In the rows, zero is written as 128.
Each path below is one point turned by a fixed rotation once a step. After each direction that follows a path, write how fast that rotation turns it, in degrees per step (0 if it stays still).
Each turn is a multiple of 5 degrees from 10 to 175, or 0.
Each row of a path follows its step; steps can be skipped.
Rotation 1:
step 0: [128 123 122 131 120 133 133 122 121 124 129 128 125 123 137 127 132 127
 135 130 128 123 126 140 134 115 136 125 122 127 134 128 128 137 120 130]
step 1: [129 125 121 133 128 128 135 127 129 129 124 138 123 125 127 130 124 134
 127 132 123 118 116 134 129 123 129 141 127 125 123 138 133 138 128 122]
step 2: [133 138 120 136 137 132 135 128 136 123 123 140 122 129 133 130 135 132
 127 130 120 128 123 128 124 130 129 122 134 132 132 127 134 128 125 121]
step 3: [137 119 133 135 134 126 119 129 130 119 118 134 120 127 124 121 129 125
 126 132 124 131 127 134 128 128 135 117 124 124 134 128 130 128 120 121]
step 5: [126 123 127 124 131 133 130 125 137 129 133 129 127 136 132 129 119 123
 126 132 113 121 130 129 118 127 126 125 134 127 136 116 121 130 123 134]
step 6: [130 122 135 129 127 138 120 126 130 124 126 131 133 134 131 112 123 134
 135 133 125 122 128 133 128 130 135 140 132 127 131 121 122 124 127 131]
step 7: [121 129 128 133 130 134 129 125 129 114 126 125 124 124 128 124 116 135
 127 133 126 125 127 118 130 118 129 136 128 138 126 130 130 117 131 135]
step 9: [127 142 136 133 132 130 123 130 122 124 133 125 138 130 136 119 123 122
 125 131 133 132 125 121 126 134 141 124 128 120 126 127 131 125 123 127]
step 10: [123 134 133 126 132 133 123 122 124 124 134 117 122 127 126 130 124 114
 118 128 136 122 131 129 131 115 136 128 127 121 126 125 131 132 129 132]
step 11: [127 138 142 124 126 130 131 129 132 133 134 131 127 124 127 132 130 127
 125 122 132 115 131 129 115 123 128 139 130 124 124 131 124 136 127 129]
step 12: [126 133 138 127 127 130 126 129 130 134 131 127 126 122 136 132 146 131
 123 138 129 124 122 128 122 129 138 132 136 132 132 127 131 119 131 132]
Directions:
[127 131 129 126 131 128 126 127 126 125 126 132 127 130 129 130 128 127
 127 129 127 131 127 128 129 129 128 126 125 128 124 128 125 129 130 126] | 60
Rotation 2:
step 0: [121 131 127 129 134 125 118 127 131 122 121 131 137 134 116 125 124 127
 127 124 129 132 123 127 137 123 122 139 134 130 127 121 130 133 141 132]
step 1: [130 123 126 132 127 129 124 127 134 127 135 139 130 135 119 119 135 123
 127 132 127 125 135 128 130 136 115 139 122 130 131 136 120 129 130 134]
step 2: [132 135 123 124 132 132 127 134 138 129 146 121 124 125 120 128 135 133
 121 129 138 129 130 128 137 125 125 136 129 127 127 123 125 124 131 127]
step 3: [128 120 114 129 121 130 130 130 127 121 133 124 121 130 127 132 131 129
 124 133 126 126 123 125 135 122 123 130 126 127 115 138 122 137 130 115]
step 4: [133 136 128 135 123 128 126 130 121 127 136 137 137 125 135 135 122 134
 122 141 125 123 132 123 136 121 133 128 132 132 120 125 122 133 128 127]
step 5: [122 121 132 133 128 133 127 131 130 136 132 132 136 140 126 138 129 132
 123 130 129 132 121 115 119 126 123 121 131 138 122 123 125 133 132 127]
step 6: [130 133 127 138 129 133 129 115 128 133 126 134 127 131 122 131 127 136
 131 127 132 131 133 118 132 126 128 125 127 132 134 137 132 128 146 131]
step 7: [123 128 127 135 136 132 117 121 127 133 132 124 132 139 121 130 135 125
 129 126 131 118 133 129 128 117 128 126 120 118 134 128 119 129 132 133]
step 8: [131 131 113 127 141 128 127 135 132 125 132 133 131 132 122 123 121 126
 127 120 125 120 125 123 130 124 129 133 118 124 120 125 131 127 139 132]
step 9: [122 123 118 132 131 128 125 131 140 139 140 133 127 129 127 122 128 129
 129 131 109 123 131 129 135 130 129 131 131 127 127 134 123 127 125 127]
step 12: [125 125 137 124 122 127 128 130 123 131 136 141 133 127 122 131 127 124
 120 136 139 118 138 122 129 126 135 133 130 129 131 130 126 127 139 128]
Directions:
[127 131 129 129 128 129 129 127 130 125 129 125 128 130 127 124 130 125
 127 125 127 126 128 132 127 128 127 128 128 128 126 129 127 125 131 131] | 55
